128 stands for zero in the data rows.
Here are some numbered points:
array([156,  67, 173, 133, 139, 151, 104, 112, 121,  87]) 0
array([112, 138, 107, 135, 129,  97, 131, 144, 153, 132]) 1
array([116, 151, 100, 124, 131, 107, 125, 155, 141, 141]) 2
array([168,  47, 205, 128, 141, 190,  99,  70,  71,  80]) 3
array([139,  78, 150, 143, 130, 129, 117, 119, 138, 100]) 4
array([151,  55, 190, 137, 134, 166, 106,  87, 100,  79]) 5
array([107, 159,  98, 123, 127, 102, 135, 152, 148, 147]) 6
array([102, 176,  98, 120, 124, 106, 145, 150, 148, 153]) 7
array([101, 184,  91, 123, 118, 112, 150, 146, 139, 160]) 8
array([103, 187,  89, 122, 118, 115, 151, 143, 129, 166]) 9
array([157, 214, 157,  81, 115, 236, 164,  15,   0, 189]) 10
Which three points above are nearest to each new point by angle? Their numbers follow each, nearest first.
array([169, 142, 151, 105, 123, 165, 133,  97,  90, 146]) 10 3 5
array([107, 159, 100, 124, 127, 102, 135, 151, 150, 144]) 6 7 2
array([136, 119, 118, 129, 136, 129, 111, 144, 118, 131]) 2 0 4
array([105, 155, 105, 129, 124, 101, 137, 148, 154, 140]) 6 7 1
array([102, 178, 102, 121, 120, 106, 146, 151, 150, 152]) 7 8 6
array([137, 149, 111, 118, 130, 120, 125, 146, 130, 147]) 2 6 9
array([114, 135, 112, 139, 125,  99, 138, 138, 154, 131]) 1 6 2
array([166, 190, 162,  85, 117, 221, 152,  37,   1, 173]) 10 3 5
array([125, 111, 109, 136, 137, 102, 112, 153, 151, 119]) 1 2 6
array([131,  93, 123, 140, 137, 115, 106, 146, 145, 109]) 4 0 5
array([128,  99, 140, 144, 128, 121, 131, 109, 135, 109]) 4 5 0
array([136, 105, 126, 126, 141, 111, 100, 144, 131, 115]) 4 0 5
array([126, 114, 115, 130, 139, 100, 109, 153, 147, 118]) 1 2 6
array([126,  94, 134, 143, 129, 117, 120, 131, 143, 107]) 4 0 5
array([123, 117, 111, 135, 133, 109, 119, 153, 154, 123]) 1 2 6
array([116, 134, 119, 142, 125, 103, 140, 134, 152, 129]) 1 6 7
array([129,  92, 146, 144, 128, 123, 123, 118, 137, 103]) 4 0 5
array([126,  98, 134, 140, 130, 115, 122, 132, 143, 109]) 4 0 5
array([125, 101, 138, 139, 130, 114, 126, 126, 138, 110]) 4 0 5
array([106, 155, 107, 126, 123,  97, 139, 148, 155, 141]) 6 7 1
array([133,  78, 148, 145, 130, 130, 118, 114, 136, 100]) 4 0 5
array([108, 144, 101, 132, 131,  97, 127, 150, 152, 135]) 1 6 2
